One turn sends every row of this set to another row. A few are shown first. Where does it send the rows asked after them?
z_69: [-3.33 -2.17 -0.86 -4.43 -2.55 -3.10 0.30 -1.26 -0.87 -0.49 1.81 -0.30 -1.92 0.84 0.04 -2.39 0.87 -0.63 1.67 -2.45 -0.20 -0.45]
z_479: [0.20 1.32 0.19 -0.30 1.56 2.17 1.42 0.46 -1.76 1.43 -0.38 -1.61 2.18 0.20 0.53 -1.97 0.49 -0.25 -0.81 4.07 -0.72 2.22]
z_330: [-0.79 1.46 -0.61 -1.13 -1.21 -0.65 -1.12 -0.41 0.31 0.17 0.06 0.84 -2.50 -0.66 -2.48 -1.34 3.56 0.94 -2.77 -3.65 -2.30 -0.91]
z_654: [-2.49 -1.53 -2.48 -3.54 -0.71 1.17 -0.90 -0.77 -2.06 -0.55 -0.40 -3.09 0.41 0.52 -0.60 -1.31 -0.84 2.74 -1.39 -1.89 1.90 -0.84]
z_755: [-0.16 -1.44 0.18 -3.48 1.54 3.06 2.09 -0.18 2.95 3.71 1.77 0.85 -1.78 -2.95 0.89 -1.31 -1.70 -0.94 -0.02 1.23 -0.51 -0.69]
z_15: [0.74 -2.21 -0.86 -4.18 -2.11 0.53 1.26 -0.64 1.77 0.66 0.85 1.48 0.49 -3.47 3.00 0.88 2.28 -0.71 -1.13 -0.61 2.19 -2.10]
z_449: [0.91 1.13 1.59 -1.73 -0.46 1.12 -2.40 0.88 -1.02 -2.16 -1.27 -1.29 1.35 0.20 -3.10 -0.23 1.43 -0.25 -2.60 -2.21 0.01 1.61]
z_373: [-2.07 0.34 -3.77 -2.40 -0.88 -0.85 -2.65 -0.26 -0.57 0.03 0.83 1.33 -2.24 -0.43 1.26 -2.16 0.97 -2.57 -2.67 -3.01 -2.10 0.55]
z_107: [-0.33 -0.36 3.65 -2.39 0.94 -0.83 -1.70 -1.88 4.72 -0.72 -2.10 -1.45 0.58 -0.50 -0.72 -2.09 -0.67 -0.50 1.67 -1.79 2.51 0.67]
z_696: [1.20 2.69 0.57 -0.39 -2.13 -1.87 2.58 -0.49 1.58 1.40 0.17 1.83 -1.39 -0.74 -0.16 -1.89 -0.20 -0.10 1.35 3.49 1.56 -1.93]
z_246: [-3.51 -2.32 0.29 -2.66 -2.54 -1.89 0.03 -2.90 2.15 -0.62 0.71 -0.33 -0.64 -0.35 2.50 -2.49 2.53 -1.42 3.00 -0.95 2.04 1.54]
z_213: [0.37 -1.29 1.02 -1.62 1.01 0.77 -0.12 -4.85 2.94 0.90 0.50 2.33 1.87 0.99 1.93 -2.73 -1.05 -2.54 -2.01 -1.40 0.25 -3.37]
z_238: [-2.41 -2.57 -3.11 -2.60 -2.51 2.92 -1.20 -0.82 -2.14 -1.32 -1.67 -1.40 0.42 0.72 0.67 -0.74 -1.41 0.39 -2.78 -1.83 -0.13 -0.12]
z_941: [0.23 -0.34 0.11 -0.75 2.52 1.05 0.85 -3.80 1.51 1.46 -0.02 0.47 3.49 0.65 2.80 -2.65 -0.36 -2.57 -0.44 2.71 -0.32 -0.05]
z_600: [-1.23 -1.39 0.48 -2.52 1.22 3.57 1.95 -0.40 2.40 3.74 1.36 0.13 -2.19 -3.17 0.16 -1.20 -2.19 -1.23 0.69 1.28 -0.11 -1.40]
z_336: [-2.03 0.74 0.69 -1.39 -1.85 3.41 -0.87 -0.19 1.26 -1.44 -2.90 0.75 -0.80 -0.75 -1.99 -1.77 -1.50 1.34 -2.55 -3.65 1.92 -1.96]
z_270: [-3.35 -1.10 -1.17 -3.37 -2.78 -1.91 -0.46 -0.50 -2.81 -0.77 1.45 -0.74 -2.58 1.33 -1.55 -2.10 0.84 -0.32 0.03 -2.38 -0.76 -0.71]
z_546: [-1.42 1.49 -0.56 -0.86 -1.08 -0.04 2.84 0.93 -2.25 1.44 3.05 0.03 0.07 -0.39 -0.34 -3.54 0.32 1.32 1.62 2.63 1.96 -0.58]
z_141: [2.41 0.09 -0.22 -0.62 -2.61 0.43 0.62 -0.99 1.52 -0.74 -4.22 1.93 -1.21 0.69 2.38 0.00 -0.57 -2.94 -0.45 1.05 -1.57 -1.84]
z_522: [0.41 -0.29 -0.28 -0.10 2.53 1.63 1.40 -2.64 -0.46 1.23 -0.50 -0.54 2.65 0.43 2.65 -2.41 0.53 -1.17 -0.77 3.68 -0.84 1.42]
z_436: [0.43 1.03 0.07 -0.97 0.91 2.78 2.29 1.30 -2.32 1.78 -0.40 -1.72 1.20 0.45 0.03 -2.03 -0.79 0.26 -0.58 2.83 -1.13 2.08]
z_484: [0.27 1.59 -0.28 -1.82 -0.53 0.60 -1.36 -0.56 1.93 -0.66 -0.30 0.86 -2.37 0.34 -2.22 -0.30 3.05 -0.36 -3.41 -3.13 -2.49 -1.50]
z_335: [-0.76 0.88 -1.60 1.01 -3.08 0.54 -3.47 -2.19 1.52 0.70 1.76 2.61 0.53 0.17 -1.82 -1.71 2.62 -2.72 -2.00 -2.13 -0.21 0.48]
z_446: [-3.82 -0.46 1.43 -0.17 -2.36 2.65 -1.49 -1.22 0.57 1.48 -0.39 2.35 0.10 -0.85 -1.48 -4.27 1.37 -1.79 -0.16 -3.76 0.10 2.91]
z_955: [2.00 -0.45 -0.13 0.25 -3.31 0.46 1.24 -1.32 1.78 -0.49 -4.52 2.21 -1.21 0.76 1.67 -0.28 -0.70 -3.15 -0.03 0.94 -0.68 -0.78]
z_768: [2.11 2.05 0.33 -0.42 -1.60 -1.56 2.18 -0.49 2.11 0.17 -1.98 1.56 -1.12 -0.21 0.53 -0.99 -0.08 -0.78 1.73 3.77 0.85 -2.31]
z_555: [-1.77 0.90 0.46 0.35 -1.66 4.24 -0.62 0.66 0.61 -1.36 -3.42 -0.68 0.25 -1.84 -2.08 -0.66 0.31 1.82 -0.49 -2.03 2.20 0.62]
z_360: [-3.47 -0.57 -1.17 -0.19 -4.27 1.87 -0.69 -2.13 -0.69 -1.29 -0.92 1.88 1.70 1.51 0.04 -3.13 1.90 1.11 -1.10 -1.74 2.76 -1.36]
z_828: [-1.91 0.00 -2.89 -1.76 -0.18 0.06 -3.50 0.63 -0.46 1.37 0.80 1.11 -1.57 -0.48 -0.28 -3.44 0.74 -2.34 -2.48 -3.86 -1.65 0.72]
z_74: [0.41 0.39 -0.44 -0.46 2.37 0.76 1.41 -2.27 -0.33 0.78 0.56 0.26 2.82 1.24 2.87 -2.10 0.16 -2.46 -0.73 3.97 -0.69 0.74]
z_528: [-3.52 -1.98 1.20 -1.82 -1.91 -1.20 -0.24 -2.86 2.48 -0.53 -0.35 -0.89 0.80 -1.15 2.13 -1.67 2.89 -0.78 3.45 -0.15 2.14 1.66]
z_255: [-0.37 -1.21 0.74 -1.87 1.20 0.44 0.31 -4.69 2.07 -0.33 0.63 1.59 1.83 0.72 1.92 -3.48 -1.72 -2.92 -1.40 -1.39 -0.09 -3.56]
z_838: [-2.05 -0.14 1.06 -0.99 1.66 3.71 2.02 -0.10 1.30 4.45 1.19 0.32 -1.27 -1.49 -1.49 -3.57 -2.24 -0.54 0.43 1.34 0.23 0.60]
z_977: [-3.04 -0.55 2.52 -0.45 -1.50 2.06 -1.63 -1.57 2.57 1.24 -0.86 2.16 1.21 -0.45 -0.77 -3.59 0.62 -3.27 0.89 -3.71 0.56 2.85]
z_829: [1.30 2.45 0.00 -0.72 -1.54 -2.08 1.80 0.05 0.79 1.13 -0.15 1.28 -1.14 -0.27 0.10 -2.60 0.06 0.34 1.59 3.57 2.78 -2.52]
z_518: [0.17 -1.84 1.03 -3.89 -1.15 -0.67 -0.93 -0.58 1.50 -2.54 -1.73 -3.91 -1.27 1.01 0.83 1.02 -0.20 -1.92 1.23 0.01 -0.72 0.90]
z_22: [-0.24 0.07 4.04 -1.68 0.01 0.61 -1.91 -2.08 5.16 -0.49 -1.51 -0.69 0.78 -0.41 -0.41 -2.31 -0.42 -1.94 0.77 -2.44 2.49 1.38]
z_89: [-1.55 1.05 1.83 -0.20 1.20 3.30 2.84 -0.06 0.47 3.61 1.60 0.65 -0.70 -1.10 -2.14 -3.62 -2.38 0.30 0.51 0.28 0.63 0.39]
z_241: [1.61 0.61 2.23 -2.53 -0.57 -0.24 -1.36 0.60 0.00 -2.89 -1.60 -2.02 1.18 0.09 -1.81 1.54 1.32 -0.77 -1.05 -1.46 -0.35 1.27]
z_648: [-1.31 -2.50 0.74 -3.80 -0.93 -0.59 -1.37 -0.62 1.82 -0.76 -2.32 -3.74 -1.10 1.14 1.12 0.33 -0.84 -2.18 2.67 0.49 -0.47 0.92]
z_491: [-0.39 -2.09 -0.88 -4.03 0.84 1.56 2.25 -0.53 2.76 3.16 1.45 0.99 -1.71 -3.72 2.01 -0.28 -0.95 -1.17 0.78 1.11 0.65 -1.41]
z_608: [0.54 -2.40 -1.70 -3.21 -2.15 0.23 0.87 -1.24 1.51 0.54 1.40 2.29 -0.41 -3.54 3.49 0.88 1.70 -1.15 -0.70 -0.43 1.78 -2.01]
z_731: [-1.15 0.91 -1.38 1.49 -2.32 0.95 -3.40 -1.07 -0.40 0.55 1.08 0.82 0.58 0.73 -2.63 -0.82 3.01 -2.67 -1.99 -2.01 -1.14 0.28]
z_969: [-0.86 1.65 -0.48 -1.04 -0.89 -1.35 2.53 0.40 -1.06 1.30 2.17 0.15 -0.99 -0.76 -1.25 -3.40 -0.07 1.60 1.66 3.36 2.04 -1.45]
z_594: [-5.06 -0.37 -1.00 -0.01 -3.24 2.66 -1.19 -1.78 -0.44 0.54 -1.56 -0.10 0.74 2.25 -0.63 -5.02 -0.25 0.23 1.29 -1.44 1.54 -0.94]

z_330 moves to z_828
z_594 moves to z_555
And these:
z_22 moves to z_518
z_446 moves to z_449
z_755 moves to z_74
z_522 moves to z_829
z_255 moves to z_955
z_484 moves to z_373
z_360 moves to z_336
z_977 moves to z_241
z_608 moves to z_213
z_436 moves to z_546
z_107 moves to z_648
z_838 moves to z_479
z_768 moves to z_491

One turn sends every row of this set to another row. A few are shown first. Where does it send the rows asked after them?
z_485: [-1.63 6.46 1.32 -1.56 -1.14 -0.03 -1.03 -0.11 -1.35 0.37 1.86 -1.90 2.34 2.99 -0.20 -2.30 -1.88 0.83 0.21 -0.33 0.72 -1.09 -1.44 1.03 -1.03 2.50 1.39 -0.50 3.52]
z_902: [-1.13 0.89 6.17 0.17 -1.56 -1.34 2.31 0.96 1.90 2.01 0.94 -3.49 -2.07 4.13 -3.14 -1.54 -1.96 0.07 -0.61 -0.50 2.90 -0.65 0.98 0.31 3.94 1.31 -1.53 -0.88 2.00]
z_911: [-1.12 0.42 1.59 -1.28 1.59 -1.63 1.47 -0.31 0.85 1.35 2.34 -1.38 0.95 -1.65 2.22 -2.30 1.98 -0.18 1.64 0.87 4.60 0.92 1.00 -0.52 -0.74 -4.56 2.67 -0.89 0.59]
z_739: [-0.63 3.16 3.52 -0.75 0.28 -2.12 0.63 0.52 1.67 -0.77 0.79 -1.81 -1.89 -0.06 0.72 1.95 -3.53 0.74 -0.32 1.35 3.03 0.64 -0.43 -2.69 -2.13 2.28 1.41 0.31 5.32]
z_557: [-0.48 -0.65 0.84 1.63 4.23 -1.08 2.23 -2.99 4.23 -1.35 2.26 -4.67 0.01 3.17 0.48 -1.60 0.23 -0.43 2.69 -0.74 2.15 1.57 0.81 -2.79 1.26 1.12 1.81 3.04 2.78]
z_102: [-0.55 -1.44 3.01 0.62 4.09 0.77 1.15 1.50 0.99 -1.45 4.27 -1.65 -4.47 0.27 1.04 -2.66 -1.85 -1.00 0.61 0.57 4.22 0.50 2.21 1.23 -0.57 -1.31 0.93 1.13 2.04]
z_729: [-0.86 2.79 2.36 0.97 -0.39 -3.60 0.36 -2.27 2.57 -0.43 0.91 -2.81 1.50 5.53 1.43 -1.20 -1.13 2.06 1.56 1.73 1.70 3.19 -1.98 0.15 1.45 3.57 -1.07 0.81 1.77]
z_218: [-2.42 -1.61 0.29 0.14 0.44 -2.33 2.59 0.45 1.64 2.34 2.11 -1.57 0.01 2.54 0.26 -2.91 -1.53 -0.98 0.47 -3.26 -0.29 -2.10 0.98 -3.41 1.90 1.03 -0.12 -2.29 4.64]
z_656: [-1.57 0.12 0.56 -2.00 2.56 3.34 0.81 2.15 -0.61 -0.17 3.74 -2.14 -2.72 4.57 0.06 -4.52 -2.01 0.24 0.66 -0.53 3.17 0.37 -0.71 3.99 1.24 -0.95 0.54 -0.22 2.20]
z_697: [-2.99 1.12 1.42 -1.10 3.76 1.26 2.10 0.66 5.25 1.01 1.84 -1.31 1.05 -3.53 -1.24 -2.19 -1.06 -0.34 1.92 -0.94 3.31 0.37 -0.02 0.23 4.01 2.17 0.98 -0.01 2.13]
z_865: [-1.88 2.26 2.13 0.33 1.24 -2.14 -0.55 -2.24 3.24 -1.11 2.02 -1.37 -2.30 1.76 -0.23 -2.51 -3.03 2.08 -0.51 -2.52 0.71 -0.19 -3.32 -1.46 6.02 0.61 0.53 0.76 1.32]
z_695: [0.01 -0.47 3.22 -1.20 3.95 2.20 2.03 -2.45 1.79 -1.93 2.03 -3.13 2.24 3.37 -1.37 -1.22 1.12 -1.38 0.69 -3.00 0.37 0.55 0.13 2.30 1.98 -1.24 2.13 0.21 0.07]
z_114: [-2.72 1.91 2.58 -0.96 1.50 0.90 -2.27 1.89 2.23 -0.09 1.43 0.88 -1.91 -0.87 0.36 -3.72 -0.70 2.86 0.14 -1.24 2.80 0.80 0.22 1.10 -1.13 1.12 -0.11 -3.43 3.88]
z_566: [-5.44 0.13 1.88 -1.77 0.76 -1.79 2.73 2.76 0.36 0.26 3.25 -1.05 -0.72 2.93 -0.67 2.84 0.33 0.16 -0.18 0.12 3.82 0.26 -1.35 -3.71 -0.41 -1.15 0.94 0.80 2.66]
z_783: [1.04 0.08 0.73 -0.13 1.63 -1.38 0.49 -1.40 -0.91 0.62 0.37 -5.63 1.27 0.30 -0.68 -3.97 -3.76 0.98 3.18 0.37 3.54 0.09 0.78 -1.58 3.71 0.53 0.53 -0.80 1.85]
z_472: [-1.51 0.12 -0.64 3.59 1.43 -2.15 3.31 2.68 2.20 1.44 2.39 -0.48 0.77 4.03 0.28 -0.74 -2.43 3.24 0.37 -0.44 3.07 -2.21 -1.33 2.34 1.81 1.17 -2.31 0.41 1.25]
z_428: [-1.45 2.33 3.19 -2.25 -1.14 1.59 1.26 -0.02 3.47 -0.68 1.23 -1.81 0.36 0.64 -0.53 2.87 1.20 1.97 0.26 1.99 3.57 0.52 -1.44 1.53 4.14 -1.21 0.84 0.34 5.26]
z_318: [-2.24 -0.97 0.39 2.48 0.50 0.11 1.34 -0.16 -1.26 -0.38 -0.02 -2.75 3.08 1.59 -1.94 -0.51 -0.08 1.18 0.62 0.95 2.77 -3.16 -1.09 -0.76 -2.75 1.00 1.90 0.97 0.36]
z_365: [-0.49 -1.91 1.23 -0.75 0.11 -1.50 0.20 -0.86 2.88 0.12 0.01 -0.53 -0.73 -0.47 2.57 -0.63 -0.66 1.72 0.02 0.45 3.49 0.93 -3.74 1.06 -0.28 -1.82 2.25 3.86 -0.34]
z_713: [-2.01 0.53 2.61 -1.17 1.66 0.63 2.71 2.18 1.01 1.15 0.23 -0.31 1.60 2.44 0.96 -1.71 4.24 1.57 -0.06 -2.62 1.90 -0.49 -1.27 2.05 -0.38 -2.00 1.87 -3.56 2.85]
z_124: [-3.66 2.49 -0.50 0.01 2.06 -0.36 4.69 0.71 2.37 2.26 2.02 -0.55 1.04 1.52 -1.18 -3.62 -3.45 -0.30 1.78 1.41 3.37 -1.25 -1.50 2.40 1.90 0.80 1.01 -4.28 1.74]
z_410: [-2.65 -1.21 2.65 -1.60 0.53 -2.02 1.37 -1.93 1.91 -0.59 -1.77 -0.57 1.90 2.31 -0.74 -0.22 -3.67 0.58 0.69 -0.68 1.56 1.77 -3.19 -0.41 -2.78 1.68 1.65 -2.99 0.29]
z_997: [-0.75 1.00 2.48 0.58 3.46 -3.05 2.51 3.00 2.10 1.30 4.07 -1.07 -0.15 -0.31 -1.07 -0.19 -1.87 2.03 1.11 -0.06 2.34 2.68 -0.02 -0.38 2.77 1.48 -1.34 3.93 1.02]
z_452: [-0.23 -0.57 3.19 -2.00 0.99 0.61 3.29 1.58 0.63 1.32 0.16 -0.95 -1.14 4.68 -0.44 -0.55 0.21 1.75 -2.00 0.35 1.97 2.16 -4.75 2.97 0.00 -0.79 1.23 0.43 -0.47]
z_545: [-1.09 -1.18 1.51 -0.45 -0.09 -1.01 -1.43 1.61 0.57 -0.67 1.66 0.72 -1.08 0.77 3.89 -2.34 -2.85 1.36 -0.36 0.24 1.24 0.70 -1.52 2.71 -1.09 3.44 -1.39 0.35 2.42]
z_693: [0.20 2.81 -0.36 0.35 1.63 1.12 2.34 -3.24 0.54 -0.82 2.70 -0.47 1.42 0.93 -1.08 -1.71 -0.44 0.27 -0.33 2.68 -1.39 -0.37 -3.23 1.35 1.67 -1.21 3.49 0.09 2.23]
z_499: [-0.43 4.25 0.12 -0.74 1.73 3.41 0.22 -1.06 3.59 -0.02 3.30 -3.07 -2.20 2.21 -1.54 -0.91 -0.70 0.11 -0.32 -0.71 3.88 -2.22 1.15 -1.05 0.86 -2.24 2.34 0.95 4.78]
z_357: [-3.83 1.77 0.77 0.41 0.72 0.51 2.92 -1.90 5.13 0.33 2.15 -3.53 -0.81 8.36 -1.04 -2.48 0.50 -0.45 1.57 -1.29 3.15 -0.25 -1.06 0.26 2.23 0.30 0.80 -0.40 2.98]
z_905: [-3.03 2.33 2.62 -0.66 0.67 -1.76 1.40 -1.95 4.46 1.81 0.19 -2.82 1.39 2.32 -1.53 -2.69 0.27 0.09 2.50 0.66 2.61 2.61 1.10 -3.08 -1.21 3.05 0.83 -2.88 3.57]
z_781: [-0.34 2.90 3.54 -1.66 -1.24 -3.45 -1.13 -1.15 2.76 0.38 2.63 0.55 2.92 1.81 0.33 0.13 0.90 2.15 1.33 -0.96 0.65 2.90 1.14 0.93 0.84 -2.18 -0.75 -0.80 2.84]
z_286: [-0.84 0.89 0.73 0.18 2.51 1.74 2.15 0.39 -0.63 -2.06 2.63 -4.35 -0.45 4.90 1.87 1.09 -2.32 -2.01 -1.17 -1.31 2.88 -2.66 -1.12 -0.37 0.10 1.99 1.24 2.66 2.16]
z_807: [-1.47 -2.26 0.34 -0.63 0.44 -0.92 1.69 -1.34 4.10 -0.21 2.14 -2.21 -0.89 5.26 -0.29 0.84 -2.08 0.41 1.46 -0.86 5.62 -0.19 0.45 -0.21 0.03 -4.92 0.43 0.68 1.51]

z_656 moves to z_545
z_472 moves to z_997
z_318 moves to z_566
And these:
z_485 moves to z_286
z_365 moves to z_911
z_218 moves to z_902
z_905 moves to z_357
z_807 moves to z_781

